Each row is where one point has got to under a steady rotation. How many steps took it there?
The counts run from 0 to 239.
[-56 -41  65  14  34  12 -12 -43   1  27 -22  35  29  -7 -13  28  -1  -8
  18   4  27  26  21  -1  27 -57   8  -8   7  29 -23 -21  15]
212
[-14  13  29  12  24  53 -50  23  15   6   8   4 -47   7  16  32  39 -33
  24 -20 -24 -45 -35   3   0 -29 -12 -15 -10  27 -31  30  -1]
174
[ -4  12  28   7 -20   4 -49   2 -16 -42 -16 -23  -4 -51   9  -3 -24 -54
  10  -1   9 -42  26 -18  63  24 -22  29  -9  -2   5 -30 -37]
148
[-43 -14  24 -19 -16   2  61   1 -47 -21   5  32  31 -17   2  48 -11 -35
 -35 -10 -27 -22 -24  -1  12 -47  34  -7 -15  17   4 -29  -6]
6
[-33 -43  32  13   3  16  -2   1 -22  16  -2  -5 -34 -40  65   3  -1 -13
 -39  -2  27 -55 -32  14  19 -17  23  35 -19 -28 -16  -8  32]
204
[-25 -22  26  53  44 -12  12  34 -18  -3  11 -18  19  29  15  30  29 -10
  28 -17  32   6 -34 -44 -24 -30  13 -16  -3 -12  10 -30 -58]
69
[-34  48   6  15 -46   1 -25  12 -18   3  18 -47 -46 -11  20 -18 -18   6
  22   1  13  -4 -74   9 -13  -9   7  -9 -21  12   9 -37 -31]
60
[-20 -13  35  16  -6   7 -27 -25 -28  -4  19  20   0  22  -3  13 -29  69
  26 -12   2  24 -20 -22   5  -7 -14  14  34  41  58 -12 -31]
84
[-60  37 -18  16  19  15  -5 -18   1 -31   0  21   0  -1 -17  51  10  -6
   3  27  -7  13 -58 -25 -19 -29  27  12   4  15   4 -51 -36]
29
[-65   5  -8  57  46  -2  -6  59  11   5  21  -9  16   2  17   3   2 -15
   5 -29  10 -11   5 -21 -11 -21  43  -1  -1  29 -15 -37 -32]
25
[-67  -2 -18  44  44 -25  32  32  -7  20  33 -27 -16   9  37  16   1 -39
  -6 -10  14 -27   3   4  -5 -14  14  10 -27 -10 -21 -44 -30]
26
[-42 -10  11   3  44   8 -29 -23 -32  23 -12  35 -19 -37  70  27 -10  -8
  28   5 -29 -30 -17  20  41 -34  -8  15   3   6  -6   3  -4]
172
[-21   3  45  38  23  47 -34  16  -9   9 -48 -18  21 -17 -19  23  25 -25
   2 -24  23 -19  41 -17  61 -25   5  15 -11  -1 -18 -14  -8]
180
[-39  12  16  49  -7 -24  48  -6 -73  15  11 -30  21  21  24  14 -22 -25
  -4  23   4 -26  -8   6   5 -33 -21  -2 -44  15  17 -15 -18]
38
[ -4 -16  46  33 -29 -16  21  -3 -39  -7  19 -28  25  28   9  -8   5 -10
  25 -11  49 -18   6   2   7  -9 -12   2  -7  20  31 -15 -69]
81
[-32  21   0  26 -56 -16  45  14 -38 -17   3 -31   3 -17  22  20 -19  -2
 -20 -16  35 -10 -25  22  15 -27  41   7 -15   0  31 -25 -30]
49
[-12   5  42  26 -32   8   1 -30 -43  26  36  -7 -28  50  -1   6 -46  40
  17   9   2  18 -18  -4   7   6 -40   8   4  45  64 -15  -8]
83
[-30 -56  19  28  23  18 -29 -20  -5  -7   5  10  17  25  -6   8  21  56
  26 -13  27  -9 -22 -19  29   6 -29  14  30  18  37 -30 -49]
85
[-73  14   5  36  46  28   2  61  15   5   0  20   9  29 -19  15 -22  -2
  -9 -24  -4   9  -4 -13  -9 -16  27 -29   7  42 -15 -18  12]
24
[-16 -31  30  37 -17  -5 -45  19  32 -47  -5 -27 -11  23 -21  10 -28 -14
 -15 -20  49  -8 -33 -30  -3   5 -34  -2 -13  13  30 -18  15]
75
[ -9  18  24 -23  -9  33  34   1  -2  12  20 -17 -25  -5  42   5 -15 -64
 -39  10  19 -34  14  34  31 -22   4  23 -52  13  10  12 -21]
165
[  2  -4  52 -30   5  35  22   1  12 -21  10  18  26   7  -6  14   0 -15
  27 -23  16  -4  22  -7  24 -20  10   5  12  43  28   5 -98]
124
[-19 -33  41 -37  29 -15   3 -11 -11 -15  11  17 -20   9  31  35  11  -7
  52  12  -5   3 -62 -13  10 -14 -12 -21  14 -12   7 -31 -62]
101
[-23  10  12  28 -30  -2  13 -16  10  -4  27  -8  22 -20 -25  -6 -13 -38
 -18 -33  -3  -8  40 -15   2 -30  37  22 -18  70  26 -44 -36]
9
[-16 -25  35  50  24  57 -64  -2  44   4  10  13 -18  -3  -2  -9  13  13
 -25 -22  12 -33 -23 -35 -15 -11  11  43   7  28  -5 -12  35]
202
[-55 -19  56  -2  45  13  56 -29 -50   9  34  38  -3  19   6  38  16   3
  -2  21  12   0 -19 -13 -30  -8  18  11  14  -5 -30 -28   8]
228
[-12 -24  28  51  24 -20  30   9 -10  14  16 -48 -29  47  20  26  14 -27
  15  -6  40  -9 -24 -33 -19 -14 -18   4 -35 -29  13 -47 -31]
70
[-53 -31  64  36  34  31   4  24 -13  -2 -11   8  47   6 -26 -11  20   4
 -18 -13  43 -11  29 -13  22   3   0  -6   0   2 -42 -23  11]
224
[-39  -7   4  19  20  27 -30  -8  -7 -29   6  34  13 -23 -17  19 -21  20
 -33 -11 -54 -15 -35 -55  22  -6  24  26  21  25   9 -37  26]
1
[-65 -26  -1  19  31  -3 -23   6  -8  -9   2  22   5   8  24  30  11  17
  46  -4  28  -5 -63  18  -5 -13   6 -27  18  29  -1 -17 -45]
57
[-57 -18 -14  36  -8 -10  10   4  -9  12  52 -11 -42   0  25  -5  13 -27
  -9 -15 -18 -64 -12  43   6  18 -29 -10 -21  27 -26 -25   1]
15
[-20 -70  21  37  19   3 -23  13  19   6  22 -15 -22  36  -5 -12   8  34
   8 -25  33 -34 -10   1  31  30 -52  10   5   4  17 -26 -16]
86
[-46  13  12  44 -14  22 -14   7  43  -6  -1  -1  17  27 -35  27 -12  22
  -1 -31  43  40  -6  -1   8 -38  15 -12  -3  61  45  -9 -28]
52
[-51 -15  38 -18  -3  14  -8 -45   3 -21  21  28 -25  -9 -15  -3 -57   4
 -43  30   9   3 -52 -11   7  16 -15  29  -6  16  -8 -40  51]
233
[-30  32  27  -2  -3  12 -10 -68 -46 -17   4  17 -36 -26  23  44   0 -28
  -1  31  26 -14  10   3  17 -11   0  47  -2 -17   2 -37  -7]
188
[-52 -17  -1  59  -4 -14 -14   3  25  12   1 -21  28   1   2   4 -12   3
   5 -30  63   9  19   9  21 -23  17  14  -5  49  35 -40 -40]
53
[ -3  68  31  11  -2  29  15  11 -53  10  33   1 -20  10  37  30 -29   2
  -3   1 -31 -12  18 -20   7  -8   9  41   8  25  42  21 -34]
155
[-19 -24  28  19 -40 -38 -38  36   1 -52  -6 -31   8 -19  13 -10 -52 -11
  -7 -29  55 -20 -26 -28   3   3  -4   0   2   6  32 -13   7]
76
[-49 -57   1  28  33  27  -7   2   3 -41 -13  21  24 -25 -25  17  13 -13
 -36 -14 -19 -42 -27 -44  35 -11   4  16   3   1 -18 -45  -3]
2
[-74 -16  -1  29   4 -29 -12  14   2  27  28   2 -39  25  35  13 -58  20
   7   6  28   7 -21  36   5  -3 -23   2  -3  30  22 -16  22]
55
[ -8   2  27 -52   0  31  31  18 -35   5   4  -5 -40 -11  30  12  -2 -14
   8  14 -39 -20 -44  18  63   1   5   2 -15 -31  -7  -8 -38]
133
[-25 -15  55 -16 -25  13   5  28 -19 -44  14  12  19  56 -14  22 -18   1
   4 -11  41   0 -48   1 -23  -4 -20 -53   1  35  27  35  -3]
79
[-47 -20  35 -10   0  30 -32 -18  20 -59   2  44  23 -31 -14 -19 -37  13
 -31   4  11   2 -55 -21  -8  -4  12   9  20  42  -9 -15  25]
234
